[[-10.0  16.3 -21.9 -14.0  -5.2]
 [  8.6 -20.5  23.7  17.5   6.8]
 [ -7.5  21.7 -24.1 -18.2 -10.0]
 [ 12.0 -21.2  23.2  19.9   9.3]
 [ 12.2 -17.7  22.2  16.4   6.3]
 [ 15.2 -48.1  39.6  44.6  28.4]
 [-18.8  51.7 -41.3 -49.1 -31.7]
 [-15.4  48.5 -39.4 -45.5 -28.3]]
->
[[-10.0  16.3 -21.9 -14.0  -5.2]
 [ -7.5  21.7 -24.1 -18.2 -10.0]
 [ 12.2 -17.7  22.2  16.4   6.3]
 [-18.8  51.7 -41.3 -49.1 -31.7]]

[[ -2.7  12.0 -16.4  11.1   9.7  11.5   5.2   7.4]
 [  0.0   9.4 -24.9   7.7   6.8   8.9  10.7  15.5]
 [-13.1   3.4 -10.1   4.2   3.3   3.3   2.0   0.0]
 [-12.8  23.8  -1.4  26.3  22.6  23.2 -10.4 -15.2]
 [ 13.9 -36.5  50.7 -34.8 -30.1 -34.9 -13.5 -18.6]
 [ 10.3  15.2   5.1  15.4  13.8  14.7  -6.9  -5.8]
 [  9.2  11.2 -11.8   9.6   8.8  10.6   4.3   9.1]
 [ -1.6   1.2   7.2   2.3   2.0   1.3  -5.1  -7.2]]
->
[[ -2.7  12.0 -16.4  11.1   9.7  11.5   5.2   7.4]
 [-13.1   3.4 -10.1   4.2   3.3   3.3   2.0   0.0]
 [ 13.9 -36.5  50.7 -34.8 -30.1 -34.9 -13.5 -18.6]
 [  9.2  11.2 -11.8   9.6   8.8  10.6   4.3   9.1]]

[[ -9.7 -13.7  57.3  29.1   1.8  52.7  36.0   7.1]
 [ 39.1  43.2 -49.3 -12.1  24.0 -41.6 -19.5  17.0]
 [ -8.4 -12.2  50.2  25.5   1.7  46.8  32.2   6.3]
 [ -8.9 -13.3  55.3  28.2   2.2  51.9  35.9   7.2]
 [ 36.5  40.8 -48.0 -12.5  22.0 -41.1 -20.0  15.3]
 [ 40.9  44.8 -52.6 -13.3  25.0 -43.5 -20.1  17.5]
 [ 41.0  45.3 -52.5 -13.2  25.1 -44.0 -20.6  17.6]
 [ 38.0  42.7 -52.1 -14.2  22.6 -45.0 -22.5  15.5]]
->
[[ -9.7 -13.7  57.3  29.1   1.8  52.7  36.0   7.1]
 [ -8.4 -12.2  50.2  25.5   1.7  46.8  32.2   6.3]
 [ 36.5  40.8 -48.0 -12.5  22.0 -41.1 -20.0  15.3]
 [ 41.0  45.3 -52.5 -13.2  25.1 -44.0 -20.6  17.6]]

[[ 10.6 -13.9]
 [  4.0  -1.0]
 [ -0.9   0.5]
 [-41.1  46.1]
 [ -5.2   5.2]
 [  0.1   5.9]
 [ 11.3  -8.2]
 [ 14.5 -15.2]]
->
[[ 10.6 -13.9]
 [ -0.9   0.5]
 [ -5.2   5.2]
 [ 11.3  -8.2]]

[[ 35.2 -32.5]
 [ 33.8 -55.1]
 [ 33.9 -45.8]
 [ 21.7  14.7]
 [-37.2  26.1]]
->
[[ 35.2 -32.5]
 [ 33.9 -45.8]
 [-37.2  26.1]]

[[ 31.7 -19.2  -2.9   4.1  16.4 -14.3  34.5  14.7  25.9  38.8  -2.8  27.7
  -11.1 -26.2]
 [ 25.6 -12.6   0.9  -1.7  16.4 -10.1  34.5  15.5  25.9  30.9   3.4  29.1
  -11.1 -23.2]
 [ 35.8 -25.9  -6.0  11.0  15.5 -18.5  32.8  11.6  23.2  46.6  -9.0  23.5
   -9.8 -24.7]]
->
[[ 31.7 -19.2  -2.9   4.1  16.4 -14.3  34.5  14.7  25.9  38.8  -2.8  27.7
  -11.1 -26.2]
 [ 35.8 -25.9  -6.0  11.0  15.5 -18.5  32.8  11.6  23.2  46.6  -9.0  23.5
   -9.8 -24.7]]

[[ -8.5   2.1  15.8 -12.4 -21.8   0.9 -51.4  -7.8 -27.2 -47.8 -10.0  21.6]
 [-12.6  19.3   8.2  -0.9  19.3 -14.1   4.3 -48.2  16.9  37.5 -36.0   0.1]
 [-21.3   6.9  -5.1  38.0 -23.5  -7.1  45.0   2.1  36.3 -44.0  41.1 -37.6]
 [ -1.7  15.0  20.0 -16.9  -7.4  -4.6 -59.0  -8.2 -30.9 -46.5  -7.2  16.5]
 [-12.6  19.2   8.8  -1.3  18.9 -14.2   4.0 -49.1  17.7  37.1 -36.7  -0.3]
 [ 19.0  27.2  -0.8 -12.8 -23.3  -6.6 -44.9   0.6 -43.6 -52.5  16.2  15.6]
 [  0.6  26.2  22.9 -19.6  -9.8  -1.4 -54.6 -10.2 -32.3 -45.6 -12.2  14.8]
 [-21.1   6.5  -4.6  36.8 -23.0  -7.5  46.9   2.4  34.3 -44.6  42.2 -36.2]]
->
[[ -8.5   2.1  15.8 -12.4 -21.8   0.9 -51.4  -7.8 -27.2 -47.8 -10.0  21.6]
 [-21.3   6.9  -5.1  38.0 -23.5  -7.1  45.0   2.1  36.3 -44.0  41.1 -37.6]
 [-12.6  19.2   8.8  -1.3  18.9 -14.2   4.0 -49.1  17.7  37.1 -36.7  -0.3]
 [  0.6  26.2  22.9 -19.6  -9.8  -1.4 -54.6 -10.2 -32.3 -45.6 -12.2  14.8]]

[[-45.3  42.2  23.9 -37.0]
 [-37.9  48.5  42.8 -34.2]
 [-36.1  46.4  35.6 -45.8]
 [-38.9  44.0  24.3 -52.1]
 [-38.7  47.7  23.8 -46.7]
 [ 25.8 -34.7 -14.0  33.7]
 [ 30.3 -34.0 -18.7  24.8]]
->
[[-45.3  42.2  23.9 -37.0]
 [-36.1  46.4  35.6 -45.8]
 [-38.7  47.7  23.8 -46.7]
 [ 30.3 -34.0 -18.7  24.8]]
